[ 44  95  37  -7 -87 -52 -64] -> q_391
[ 38  75  -7 -19 -33 -17 -31] -> q_86
[-13 -56 -28   8  61 -24  30] -> q_103
[ 15 -12 -25 -29  31  50  -7] -> q_776
[-13  -7 -31   5 -28  53  21] -> q_904
[ 15  -7  -6  15 -20  19 -24] -> q_76
[ -6   7  10 -11   3 -28  30] -> q_606
[-36 -15 -47 -20  53 -15  60] -> q_598
common q_76 q_103:  | [-24]
common q_904 q_606:  | [-28]
has: [-27   8  61 -24] | no
common q_76 q_86:  | [-7]
common q_76 q_904:  | [-7]
has: [-56 -28   8  61] | yes

[ -2   1  -5 -16  31   6 -14 -23 -19 -16   3   1  -2  -8 -28  12 -11  -6
  -2  14 -13  -9   6   1 -17 -13  -3  -1  16 -10   0  29  -9 -21   0  -2
 -74 -25  -3  -8  -4   0  21  12  16   0 -13   3   1   3   2  14 -27  10
  13   3 -17  26 -16 -19  -3  10] -> q_615
[  5  -6 -19  -5   6 -14 -14   6 -16  16 -10 -11  -8 -27   6   3 -37  -3
   6   3  -7   3  -4  17  17  -8  -9   8  14  -7  -3  11   3  -3   0 -29
  -6 -13   8  -3  -2  10  -5  24 -31   4  -8  -1  24   7  19  20  16  -3
  -9  -5  -2  -6   6  24  18 -22] -> q_86
[  4   9 -10   6  -6   1  18  18 -13 -23  30  16   3  19   3 -15  -9  -1
  -8 -13  51 -16 -13  20 -13  11 -14 -11 -15  11   9  -5  20   6   6   2
  12  41  -8   1  15  18  -4 -39  24   6  13  10 -13  -7   8 -16  19  30
 -22   3   6 -12  -4   3  11   6] -> q_380
[ -3 -16   8   7   5 -13  13  36   4   9  -8 -14 -12  13  -3  19   4  -2
   9 -30   2  32  13  -9  14   4   3  14  12 -15  16   3 -11  -6  -4  -2
  -4 -30 -21   0 -15  -6  13   1 -34 -22  -4 -15  20   6  21   5 -68  -8
  -5  20  -6  11  -3 -22 -28 -24] -> q_76
[  0  11  -5  10 -17  -5   7 -13  13  -4   5  20   2   3  33 -11  16 -13
 -14 -13  22  -6   7  15 -13  -8   0  -9 -16  15 -16 -14  10  24   7   9
  15  26  -3  26  12  12  -2 -20  20   4  18  22 -13 -13  -8  -1  34   3
 -13 -16  13  -6   6  23  -3 -13] -> q_904
[  1 -13  -6  -7  21  22 -24  -8 -17 -14   3  -4  11   5 -69   5 -20  12
  17  31 -30 -20  -7  -6  -8  -9   2  -1  10 -14   4  21 -11 -31  -6 -13
 -20 -17 -14 -19 -14  -5   6  20  -5  10  -7 -14  -1  17 -11  -8 -31  10
  13  -7 -17   7 -10 -15  -1  37] -> q_606
asked: [  1 -13  -6  -7  21  22 -24  -8 -17 -14   3  -4  11   5 -69   5 -20  12
  17  31 -30 -20  -7  -6  -8  -9   2  -1  10 -14   4  21 -11 -31  -6 -13
 -20 -17 -14 -19 -14  -5   6  20  -5  10  -7 -14  -1  17 -11  -8 -31  10
  13  -7 -17   7 -10 -15  -1  37] | q_606
asked: [  0  11  -5  10 -17  -5   7 -13  13  -4   5  20   2   3  33 -11  16 -13
 -14 -13  22  -6   7  15 -13  -8   0  -9 -16  15 -16 -14  10  24   7   9
  15  26  -3  26  12  12  -2 -20  20   4  18  22 -13 -13  -8  -1  34   3
 -13 -16  13  -6   6  23  -3 -13] | q_904
has: [-14  10  24] | yes

[-24  19 -43 -41  17 -33 -10  41  12  11 -15  42   9 -14 -29  -8  61] -> q_606
[ 88 -19 -17  27 -21 -35 -10 -11  29 -28   1   2 -35   6 -19  -8  37] -> q_160
[ 88 -19 -17  27 -21 -35 -10 -11  29 -28   1   2 -35   6 -19  -8  58] -> q_598
has: [  2 -35   6] | yes
has: [1 2] | yes
has: [ 61  -8 -29 -14] | no
has: [-35   6 -19] | yes
asked: [-24  19 -43 -41  17 -33 -10  41  12  11 -15  42   9 -14 -29  -8  61] | q_606

[  8 -45  12  76 -21  48 -48  43 -38] -> q_86
[ 33 -21   9  80 -22  35 -43  45  -7] -> q_160
[  8 -48 -23  53   5 -20 -26  29 -17] -> q_380
common q_86 q_160:  | [-21]
asked: [  8 -48 -23  53   5 -20 -26  29 -17] | q_380

[ -1   7  32 -45  12 -27  63  42 -37  32 -19  13  21 -12 -19  -1  33 -47
   9  -3  48 -26  26 -26  15  23 -15   8   6  15 -16  -5  -8   8   5 -14
   8] -> q_76
[  7  32 -45  12 -27  42 -85 -37  32 -19  13  21 -12 -19  -1  33 -47   9
  -3  48 -26  26 -26  15  23 -15   8   6  15 -16  -8   0   8   5 -14   8
 -19] -> q_160
[-22  -1  -1   7  32 -45  33  12 -27  42 -37  32 -19  13  21 -12 -19  -1
  33 -47   9  -3  48 -26  26 -26  15  23 -15 -14   6 -17  15 -16 -15   8
   5] -> q_598
[ -1   7  32 -45  12 -27  63  42 -37  32 -19  13  21 -12 -19  -1  33 -47
   9 -26  26 -26  15  23 -15   8   6  15 -16  -8   8 -17   5 -14   8 -19
  11] -> q_380
[ 12 -27  42 -37  32 -19  17  13  21 -12 -19  -1  33 -47   9  -3  48 -26
  26 -26  15  23 -15   8   6  15 -16  -8   8   5 -14  -4   8 -19  11 -26
  54] -> q_742
[ -1   7  32 -45  12 -27  63  42 -37  32 -19  13  21 -12 -19  -1  33 -47
   9  -3 -26 -26  26 -26  15  23 -15   8   6  15 -16  -5 -14   8   5 -14
   8] -> q_776
[ -1  -1   7  32 -45  12  24 -27  42 -37  32 -19  13  21 -12 -19  -1  33
 -47   9  -3  48 -26  26 -26  15  23 -15   8   6  15  -4 -16  -8   8   5
 -14] -> q_103
[-45  12 -27  42 -37  32  32 -19  13  21 -12 -19  -1  33 -47   9 -26  48
 -26  26 -26  15  23 -15   8   6  15 -16  -8   8   5 -13 -14   8 -19  11
 -26] -> q_904
asked: [ -1   7  32 -45  12 -27  63  42 -37  32 -19  13  21 -12 -19  -1  33 -47
   9  -3  48 -26  26 -26  15  23 -15   8   6  15 -16  -5  -8   8   5 -14
   8] | q_76
has: [-14   5] | no

[ 52  85 -17  28  37  16 -19 -28]  q_742
[ 55  53 -65  46 -83 -17  -6 -23]  q_86
[-38  45 -19  70 -30  84 -78  42]  q_615
[-37 -58 -52 -52  75 -16  -4  54]  q_76
[  2  26  50 -85  52 -56  40 -61]  q_391
[78 66 85  8 55 81 62 80]  q_380
[  4  13 -60   8 -79  17 -67 -77]  q_606
[ 73  75   6 -65  47  77  -9 -85]  q_160
[-51  45 -43 -11   7  23 -27  79]  q_904
[-38  45 -19  70  67  74 -37 -35]  q_103
[ 42  75   2   0  39 -45  49  -6]  q_776
common q_86 q_742:  | [-17]
has: [ 13 -60   8 -79] | yes
has: [-30  84 -79  42] | no

[-12   4  11 -27 -48  -7 -13 -18  19   0   6  -3   0   0   0 -50  23 -24
 -35   0   7   0  43   0   3 -10   0 -51] = q_160
[ -2   1   0  -4  -7   0  -3  -4   3   0   0   0  -3   0  -3   0  -5 -29
 -23  21 -17   0 -80 -11  22  -9   9   0] = q_776
[-21   0  29 -50   9 -17 -20 -27  37 -35  13  -4   0 -32 -41   5   2  42
   7 -14   0   0 -20   0   5  17  48   0] = q_606
[  0   9  31 -25   0 -15  -6   0  32 -21   0  -3   0 -29 -21  -3  -1 -13
  20  13  -1 -20  11   0  10 -15   9  21] = q_76
[ -3   0   0   0 -10   2  -4 -10   0  -3   3  -4  -5   0  -1 -14   0 -21
   6  15   4 -13   0   1  19   0   0   0] = q_86
[-20  13  43   0   0 -22 -12 -19   0 -35  21   0 -25 -41 -38   0  47  -7
  12   3 -12 -46  21  31   8  49   9 -11] = q_598
[ -8  10  22  -6 -37  -6   0 -10  29 -10  15  -6  -9 -21  -4   9 -16   0
   0   8   0 -17  10   4  -6   0   0  16] = q_615
[  0   9   0 -44 -87   4   0 -60  46   0   5 -17 -42 -21   0 -39 -64 -21
  13  12  -6   0 -44 -40   7 -88 -14  14] = q_742
[-18   6  11 -40 -69  -7 -21 -31  29 -29   5  -6   0 -20 -33   0   5  11
  -3   0   0  -2 -26  12   0   3  22 -10] = q_904
[-10   0   0 -16   0   3   0 -28  22 -14   3   0 -18   0   0  19  31   7
  26  28 -46  -1  -7  12  22 -11  17 -18] = q_391
asked: [ -2   1   0  -4  -7   0  -3  -4   3   0   0   0  -3   0  -3   0  -5 -29
 -23  21 -17   0 -80 -11  22  -9   9   0] | q_776
asked: [ -3   0   0   0 -10   2  -4 -10   0  -3   3  -4  -5   0  -1 -14   0 -21
   6  15   4 -13   0   1  19   0   0   0] | q_86
has: [-21 -31  29] | yes

